In the rows, 128 means zero.
Rotation paths and how fast each direction turns (degrees per step):
Each turn is a multiple of 5 degrees from 10 to 175, or 0.
Each row of a path follows its step; steps can be skipped.
path 1
step 0: [126 134 130 142 133 120 143 131 112 128 126 137 137 139 127 131 126 126
 131 124 115 115 133 129 131 106 127 123 127 106 107 132 136 131 134 137
 117 127 124 129 138 130 123 128 127 120 115 130 126 138 117 123 136 122
 126]
step 11: [134 124 127 116 148 135 131 134 121 129 124 128 129 128 135 123 123 135
 133 139 123 120 130 130 125 114 140 128 109 118 123 140 135 132 133 123
 127 131 124 130 119 131 133 111 130 123 123 125 131 147 139 150 116 116
 118]
step 13: [124 111 126 118 128 120 131 130 124 111 124 135 126 110 118 127 125 126
 135 140 108 121 124 116 135 135 148 123 142 118 129 125 132 129 129 133
 131 114 119 129 120 131 118 117 114 123 115 132 134 120 126 127 122 131
 128]
step 14: [139 110 142 129 127 140 138 142 126 134 132 129 126 135 135 127 135 133
 133 135 127 145 137 126 134 123 130 120 146 123 132 127 132 137 134 132
 135 127 125 121 132 137 114 153 118 121 119 139 126 142 127 133 130 117
 130]
step 15: [125 126 129 147 120 127 132 136 110 123 134 133 130 124 138 131 112 130
 134 133 116 113 152 129 121 112 133 131 151 126 116 126 134 121 126 117
 125 131 131 123 129 125 137 133 137 122 131 137 130 125 130 136 116 130
 123]
step 18: [133 130 118 124 130 115 130 123 132 131 127 121 114 144 124 133 131 148
 131 142 111 135 127 118 140 120 131 106 124 121 127 132 146 121 133 128
 127 121 116 131 143 128 132 130 135 128 130 142 126 125 138 126 124 135
 127]
step 20: [131 133 132 121 138 129 135 127 123 139 113 131 123 135 134 136 124 136
 140 122 115 130 139 138 130 144 143 121 140 111 125 127 117 130 123 130
 146 131 130 120 135 129 126 127 134 123 123 138 138 144 125 141 126 113
 120]
step 25: [139 136 132 140 130 124 138 140 127 131 136 128 143 130 133 130 135 132
 129 119 127 126 136 122 127 114 133 114 122 114 110 115 128 122 121 144
 127 118 115 125 125 125 131 125 111 128 126 140 130 145 119 131 121 136
 118]
Directions:
[129 131 129 122 128 130 131 129 130 128 129 130 125 128 131 130 127 129
 131 127 126 130 125 125 126 134 130 129 125 126 130 131 129 130 126 126
 130 130 130 128 125 129 130 125 127 127 127 131 130 129 131 124 125 128
 128] | 45
[132 129 127 125 127 128 127 130 131 125 132 127 126 129 126 126 129 129
 124 129 125 132 127 127 129 131 127 125 132 126 127 125 127 127 128 127
 125 124 131 124 129 127 125 127 127 126 128 125 123 125 130 128 125 127
 127] | 70
[128 127 129 125 129 122 129 129 127 129 131 130 131 127 129 129 125 126
 126 128 130 124 127 128 127 125 133 130 130 126 126 131 130 130 127 126
 125 127 132 128 127 129 126 126 129 130 127 124 132 124 128 128 127 128
 126] | 170
[128 127 129 125 134 131 129 125 135 131 124 128 127 126 127 130 129 126
 126 128 126 128 131 130 128 128 128 129 129 126 130 128 126 130 126 127
 128 126 127 128 122 129 126 131 126 126 128 125 130 127 126 130 131 125
 128] | 115
path 2
step 0: [111 123 136 121 131 117 127 126 127 118 127 124 122 128 129 135 121 131
 133 117 132 141 132 133 135 101 115 129 142 115 131 126 116 133 123 113
 124 126 136 116 124 128 140 135 141 128 118 129 117 135 122 122 132 119
 130]
step 2: [130 135 112 109 128 124 132 106 128 128 138 130 127 116 136 144 137 133
 131 128 122 125 130 114 128 123 115 141 120 134 135 119 123 116 142 139
 119 133 137 123 117 122 118 129 128 129 124 138 129 136 125 121 130 142
 125]
step 6: [126 136 132 134 126 117 127 117 126 112 120 133 129 116 133 139 135 136
 117 109 122 124 128 108 138 130 116 133 129 128 127 140 110 130 125 132
 119 132 129 124 107 125 119 135 135 136 141 124 134 123 129 121 141 132
 127]
step 8: [124 108 113 131 134 127 136 133 137 123 128 126 132 134 125 140 115 127
 132 118 133 107 134 139 135 130 121 143 124 129 140 138 114 126 143 123
 121 131 141 130 126 129 132 134 125 121 115 135 116 129 128 121 136 124
 141]
step 9: [128 128 125 131 128 123 124 127 130 134 129 116 132 135 125 124 135 131
 122 121 131 125 120 120 111 118 126 132 132 130 145 124 122 131 115 143
 129 144 109 142 135 121 136 133 123 138 140 143 120 108 114 130 134 124
 124]
step 14: [143 122 124 128 115 129 133 120 121 115 126 129 116 129 126 138 132 130
 130 126 129 126 117 132 135 131 120 120 102 130 121 135 122 122 139 128
 112 134 121 139 117 142 116 139 137 124 123 113 120 136 132 117 126 126
 127]
step 15: [122 140 127 124 123 142 135 139 131 125 138 123 132 120 121 128 152 139
 133 131 138 145 133 138 125 120 128 136 130 127 127 141 109 119 125 124
 137 135 128 137 130 128 146 132 117 120 131 132 129 136 117 121 127 123
 117]
step 17: [122 133 126 111 142 137 131 122 128 130 129 116 115 138 121 120 134 118
 118 128 136 130 121 128 109 105 119 125 128 126 135 110 129 132 126 134
 120 116 124 132 122 138 124 140 128 118 128 135 119 129 136 121 134 128
 122]
Directions:
[125 127 130 130 131 129 129 127 125 126 126 127 130 129 128 126 130 132
 127 122 130 129 128 130 129 131 128 126 127 125 122 135 127 128 128 128
 128 128 125 129 127 130 127 128 125 128 126 125 129 129 127 124 128 130
 129] | 45
[127 130 132 127 131 127 126 129 128 124 125 127 126 126 126 128 127 125
 126 127 128 128 133 126 125 130 127 126 130 130 131 126 130 131 124 125
 128 126 131 128 126 127 125 127 129 124 129 128 130 132 127 125 131 131
 130] | 65
[128 129 127 129 131 125 128 124 134 128 132 127 129 128 125 127 127 127
 130 127 128 131 130 129 130 131 131 124 126 130 128 129 126 130 126 132
 127 128 128 133 127 124 129 129 130 126 126 127 127 127 130 128 127 123
 128] | 20
